Each path below is one point turned by a fixed rotation once a step. After each direction that follows a path, write how fast that rotation turns it, in deg/step (0 if it stays still).
Each turn is a multiple of 5 degrees from 10 to 175, or 0.
Each row of a path follows its step; steps can be skipped.
Rotation 1:
step 1: 10.2	3.6	4.8	-2.3	-10.1	-1.8	16.2	6.5	2.1	-10.8	13.0	-10.3	-15.6	2.7	15.4	-20.0	-2.7	-1.9	4.5	15.3	-33.6	-5.4	5.0	5.6	-12.4	-22.8	-3.5	-18.0	8.5	-30.1	-2.6	3.6	-7.1	-2.9	26.6	-17.0	8.8	-7.2	29.8	-2.8	-1.8	-0.3	-5.9	-15.4	7.2	-31.8	18.0	-3.8	31.5	7.3	-9.4	1.0	9.0	7.5	-7.7	30.8
step 4: -1.1	18.0	-7.5	8.2	-24.1	-9.3	22.3	-16.6	-7.1	-21.3	-23.6	-12.0	-12.8	11.0	18.8	-8.0	26.0	13.2	9.6	-2.5	-18.3	-5.1	9.3	-10.2	-13.3	-1.8	-6.4	12.0	18.0	9.2	-8.1	14.2	11.7	13.4	-0.9	-29.1	10.7	-13.4	19.3	-13.6	-21.4	-4.4	-4.4	4.8	24.6	-7.9	18.3	0.3	2.4	16.9	13.2	16.9	-20.0	4.5	-18.4	7.3
step 6: -4.5	-18.5	10.0	-8.4	-10.7	20.3	1.3	-35.6	16.7	-10.0	15.6	15.2	-9.9	10.7	22.5	-4.3	-16.9	8.0	-5.4	-5.9	4.2	-14.6	-5.9	3.5	17.3	-2.3	0.6	-25.3	30.7	-10.5	1.1	13.6	-13.9	3.3	3.2	-11.0	1.7	1.6	10.0	-4.0	18.8	7.3	-9.5	-0.4	-12.1	-25.2	12.6	-5.8	-3.3	17.7	3.6	-9.0	16.2	43.8	-3.1	14.1
step 7: -9.1	-6.9	5.4	6.8	26.3	-7.3	22.1	-1.6	7.0	-26.8	6.4	-4.5	13.9	11.1	21.8	1.4	12.8	17.2	-3.4	13.2	-15.4	-16.0	7.0	-16.9	-21.8	3.7	-14.8	19.2	4.4	-17.0	2.4	11.9	-20.3	-9.6	-2.3	-21.7	-6.3	4.0	20.7	4.3	-32.3	-29.0	-23.5	4.2	-8.8	-7.4	11.1	-8.1	6.1	2.6	4.5	-9.7	-10.7	18.2	12.3	14.0
step 9: -1.7	24.3	4.6	6.8	2.3	6.9	3.7	-14.9	-1.0	3.5	-1.4	-12.9	-30.6	0.1	4.4	-16.8	-3.1	-2.7	-4.0	-1.4	-17.2	-16.1	-12.0	0.5	7.6	10.4	9.2	-12.0	0.2	-5.3	-14.0	28.1	-14.2	20.4	27.2	-21.1	6.7	-12.0	14.7	-5.9	-7.3	22.7	21.5	-7.4	14.8	-28.1	18.9	-10.0	25.5	7.3	3.0	-14.6	17.3	1.2	-9.7	32.8
step 12: -7.0	16.5	0.7	4.3	-13.5	2.4	16.9	-37.5	-10.4	-19.2	-9.5	3.1	-1.6	15.5	29.2	7.6	3.2	5.9	2.6	12.2	-16.2	-12.1	-9.9	-5.3	5.8	15.7	17.7	17.1	9.1	-9.8	4.4	16.4	14.7	21.3	5.9	-5.6	-6.9	-12.0	-10.3	-15.8	-18.3	-10.3	-7.8	2.4	10.8	-4.0	26.9	-0.7	18.4	32.0	-12.9	4.2	-14.1	31.0	-6.3	7.3
step 15: -13.4	2.9	-2.0	1.8	30.0	2.0	11.2	-3.5	13.0	-19.4	7.8	-12.1	14.7	24.7	4.4	-9.3	3.9	-9.0	6.5	16.9	-21.1	-13.0	-16.0	-17.9	-4.0	1.6	-1.5	0.2	-6.7	-14.0	3.9	8.1	-24.3	-11.8	8.1	-19.8	17.5	-10.7	11.2	1.3	-51.1	-2.4	7.2	15.1	1.9	-14.8	9.6	7.9	23.5	9.2	-19.9	10.7	5.1	20.0	2.7	1.9
step 17: -14.5	16.6	-2.1	-1.9	6.3	8.0	13.3	-14.1	-4.9	5.0	6.8	-5.4	-15.3	-5.0	1.5	-11.9	11.2	21.4	-3.4	-14.7	26.3	-11.7	-17.8	3.5	24.0	37.9	13.9	10.7	7.8	12.6	-14.5	29.5	-9.2	39.9	7.4	-19.2	5.9	-21.3	-4.5	-6.7	-5.9	4.9	4.6	-7.1	15.0	-13.6	16.3	-8.1	0.2	-0.3	16.1	-13.2	16.4	3.4	-5.6	11.4
Directions:
5.5	-1.6	0.2	-4.5	-0.6	1.6	2.1	-4.6	1.9	-0.1	1.4	2.4	1.7	-1.6	-0.1	9.5	4.2	1.8	1.5	-5.7	-4.7	-2.6	-4.9	5.6	-4.8	-10.4	-2.9	6.1	-5.7	-7.1	-4.5	1.7	2.2	-2.5	1.5	-5.5	6.1	0.8	0.1	-4.8	-4.7	-1.0	1.3	4.9	5.4	-2.1	1.0	0.6	3.6	-0.3	-0.2	-8.9	-4.5	-1.7	0.0	-5.8
130
1.1	-6.3	1.6	-4.4	0.4	1.4	-4.2	-2.6	-3.3	-1.5	0.1	6.6	2.3	0.7	5.5	6.7	-7.9	5.9	-2.5	1.3	3.6	1.2	7.0	1.4	-0.9	-1.5	1.5	5.6	5.0	-2.5	3.5	-0.2	4.1	5.2	-1.7	4.9	1.3	-6.9	0.5	-2.0	6.1	-4.1	-11.3	-2.4	-2.4	-0.4	9.7	0.0	-2.4	5.4	-1.8	-0.2	-3.2	2.3	0.7	-2.6
55
5.9	5.0	-2.4	-3.1	1.0	-5.7	-1.9	-1.5	3.0	-0.9	3.0	-5.5	-1.6	1.4	3.8	-7.3	-6.6	0.9	-2.7	-3.0	-1.2	0.6	1.6	1.5	6.1	-5.4	-4.3	0.2	-4.4	-9.4	-0.4	-0.4	-2.1	2.6	-6.2	-0.8	-4.3	-4.2	7.1	-7.6	2.8	-1.0	4.1	-1.2	-3.0	1.0	-1.0	4.6	-6.9	-0.2	-3.2	-0.4	10.3	-2.2	-3.3	-4.1
85
-0.4	-2.5	-0.7	-4.4	-1.9	5.9	-1.5	-2.5	-4.8	2.6	-4.7	4.1	1.6	-1.5	-6.0	2.8	1.6	3.0	-8.5	9.3	5.4	0.1	-2.1	4.6	-0.2	-4.8	-1.4	-0.9	0.1	-3.6	0.5	0.0	2.0	-3.8	-3.3	6.3	-0.9	-4.4	5.2	-6.8	-1.7	6.8	4.0	-1.7	-2.3	-1.6	-10.5	-3.2	-2.5	-6.6	4.6	3.7	-0.3	4.2	3.7	4.2
135
-6.7	-0.5	8.5	-2.0	5.0	-3.6	-2.2	1.0	5.5	1.2	0.7	4.2	7.7	-0.2	2.6	-1.6	-6.6	-2.4	-1.2	2.7	-0.1	-1.5	-4.2	-3.4	-0.5	-1.2	-9.3	-4.5	0.1	-4.8	2.6	-7.2	-2.8	0.0	1.7	-0.7	8.6	8.4	-2.6	1.3	-1.2	3.4	-1.5	-1.1	4.5	-2.2	-0.2	1.9	-8.6	-2.7	-2.5	-0.1	-2.1	9.1	-1.6	-0.3
85
Rotation 2:
step 0: 1.4	14.0	-25.0	-14.8	1.4	-12.0	-35.9	10.2	23.5	1.9	-14.0	14.2	-10.4	2.5	12.8	-4.5	-4.4	-9.5	0.0	-19.8	26.4	-5.8	15.4	-0.2	16.0	-9.2	-14.6	-22.7	-0.3	-8.6	35.2	4.9	-7.7	20.8	11.1	-1.6	30.4	6.4	0.4	8.7	37.9	11.3	-28.7	-0.2	19.8	-2.8	11.1	-10.5	-9.2	-8.9	22.4	-15.2	4.9	-8.2	15.1	9.8
step 5: 12.9	3.4	11.3	-17.7	37.6	8.4	-2.0	18.8	27.6	3.5	7.8	-3.2	3.9	12.5	-5.3	-31.7	8.3	9.9	-11.4	-16.7	-3.2	-18.3	6.4	8.9	9.8	-8.2	-13.5	1.7	24.6	24.9	19.7	2.7	-23.0	-2.9	22.0	-0.2	16.1	2.9	-21.1	-3.2	18.4	-14.3	12.8	6.7	12.7	-2.5	-28.6	-4.3	22.6	-1.3	2.0	17.1	-6.0	30.3	20.8	-25.8
step 8: 29.2	17.9	-16.7	-7.0	22.8	-6.8	-5.0	-1.6	1.5	19.3	-3.0	0.3	6.0	11.4	-12.4	2.0	34.7	8.3	-4.6	2.5	-6.1	1.2	-13.3	7.1	10.6	5.4	4.7	-19.7	25.5	-8.9	-2.3	20.5	-4.4	16.0	-5.0	25.3	-7.5	5.0	20.2	-8.7	48.4	-21.9	-6.5	-8.2	-13.5	-19.7	-0.9	-18.0	15.0	-1.1	12.6	2.8	21.3	10.6	39.7	0.8
step 10: 1.1	11.6	-12.9	-19.2	-32.7	-12.7	10.1	4.5	27.6	10.2	-10.2	26.9	-15.8	19.9	17.0	-3.0	6.6	24.4	-16.7	-1.7	33.3	-18.2	10.1	-11.1	-1.5	6.2	-28.3	-2.8	-5.3	0.4	35.7	12.5	13.6	-0.2	13.2	6.3	11.4	8.3	7.7	-0.1	21.1	-13.8	-0.9	-12.7	-13.4	4.3	10.3	13.5	23.6	25.7	24.2	-0.2	-17.7	-6.2	4.6	-14.1
step 12: 5.2	13.9	-10.8	-24.1	24.3	6.7	3.5	-8.3	30.7	-18.0	13.8	12.1	-4.5	-5.7	-4.8	-7.0	2.7	-21.7	28.2	4.1	-1.8	-15.5	5.6	31.6	-2.6	1.8	-15.0	-1.6	8.6	30.7	38.4	-0.8	5.0	3.3	22.8	-5.3	6.3	5.4	15.1	-34.2	40.8	17.8	-5.5	3.5	-5.5	12.3	-4.4	-6.2	-2.1	2.7	11.2	-11.2	19.2	17.9	0.6	8.3
step 15: -11.8	-1.0	-5.7	-4.8	22.1	15.9	-2.6	-7.7	4.9	12.6	-9.1	3.3	-10.6	-14.1	11.8	-5.5	3.7	3.1	21.7	24.7	14.9	-16.8	21.1	1.1	28.0	9.7	-10.8	-8.5	27.6	15.5	23.8	15.1	-23.7	4.0	2.9	32.4	17.1	5.6	-0.2	15.3	18.6	8.2	-1.7	2.4	1.7	-14.1	-9.7	-33.1	21.2	-30.9	23.0	-1.4	-12.3	5.6	28.3	-14.9
step 16: 0.3	8.2	-6.0	-9.7	-11.7	-12.3	-11.3	20.2	-17.5	10.9	2.6	10.8	7.9	2.5	-1.2	-15.6	-0.2	16.4	-2.5	-2.4	3.8	-17.6	28.9	8.7	21.4	0.2	-42.7	7.4	10.8	2.6	25.6	6.7	-15.5	7.3	12.3	13.6	24.7	24.8	-0.3	-10.2	33.7	-10.5	-14.1	-18.8	0.8	4.4	26.1	2.9	-4.0	-15.2	42.1	17.3	-0.6	-5.4	9.8	-23.6
step 18: 15.9	12.3	7.1	-0.7	36.1	-4.1	1.7	5.7	19.9	7.7	0.2	-5.5	6.9	23.6	9.1	4.1	18.4	-11.8	15.2	3.0	14.8	-34.7	-11.0	-3.7	-8.8	17.0	-6.3	-24.7	-0.8	28.4	29.1	-0.7	-17.4	30.1	-3.6	10.6	29.2	0.2	11.8	-10.8	26.9	8.9	-1.1	2.0	-5.1	-14.6	-6.0	7.0	19.7	30.1	4.9	-4.7	28.9	3.6	4.4	-2.6
Directions:
0.6	-3.2	6.6	0.7	4.4	0.4	-0.7	-3.9	5.0	5.4	-1.6	2.2	3.0	-1.5	-0.1	-1.4	-2.9	5.0	-3.8	-2.9	6.9	-2.6	-7.8	6.1	-5.2	-1.8	-3.2	-0.7	-3.7	8.5	5.2	-11.6	-2.6	-2.1	-3.7	-3.4	-0.6	-1.2	-2.2	-6.8	2.9	-0.5	2.9	0.3	5.1	3.6	3.2	-1.1	-2.5	7.0	-2.6	4.3	-2.4	0.6	-5.9	-3.2
55
0.6	7.8	-0.9	2.4	-3.7	-1.6	-4.4	-4.8	7.0	-3.2	3.0	5.9	2.6	0.6	1.3	5.6	-0.8	3.2	2.6	-3.4	-4.8	2.4	-2.7	3.5	1.9	3.9	3.5	7.9	-2.6	2.9	7.8	4.9	-4.2	-7.4	2.5	-2.2	-1.6	-4.8	-3.6	2.1	-0.3	4.5	8.0	-3.2	2.9	-0.3	3.9	0.9	0.6	-4.3	-0.4	-3.0	-4.7	0.9	1.5	10.6
35
0.0	-0.7	4.7	0.6	10.8	-1.7	-7.7	2.9	-9.2	4.2	9.7	6.9	-1.3	0.0	2.1	-1.7	-3.8	-1.9	0.5	-2.6	6.3	2.7	3.1	5.7	1.2	3.9	3.1	-0.4	-6.8	1.0	-0.3	2.3	1.4	-1.5	1.8	-0.6	4.0	-2.6	6.2	1.7	-4.7	0.7	1.3	-2.4	-5.7	-5.2	2.6	5.8	-2.6	1.9	-2.6	0.6	-1.4	-4.9	6.4	-2.7
155
-3.1	-1.0	-3.0	-1.6	0.5	-3.6	-6.2	-0.5	5.4	4.0	-2.0	-0.2	5.9	-12.2	5.7	1.0	1.4	-0.2	-2.4	4.6	5.7	6.6	0.8	-1.8	6.5	-2.8	5.9	-2.9	5.2	-3.5	2.2	4.9	1.3	-9.8	4.0	4.5	-2.5	3.3	-0.3	2.6	2.1	3.1	-1.5	3.6	1.7	0.7	0.0	-0.2	-3.0	7.0	-6.2	-0.2	4.9	-1.5	-3.9	-3.0
175
-4.8	-1.0	-1.4	-4.3	1.2	1.3	-10.5	-1.2	2.2	-1.2	2.5	0.2	2.3	-3.4	-6.0	5.2	-2.9	1.7	0.9	-4.6	0.9	-3.0	-2.4	8.3	-1.2	-2.5	4.8	-2.7	4.7	2.5	-5.8	1.0	-1.1	-1.7	0.7	-2.1	-0.7	6.6	3.0	-1.3	0.6	-5.7	-6.4	-9.7	-1.2	7.6	-4.7	0.2	3.1	-9.9	4.3	4.6	3.9	1.4	-0.9	1.1
95
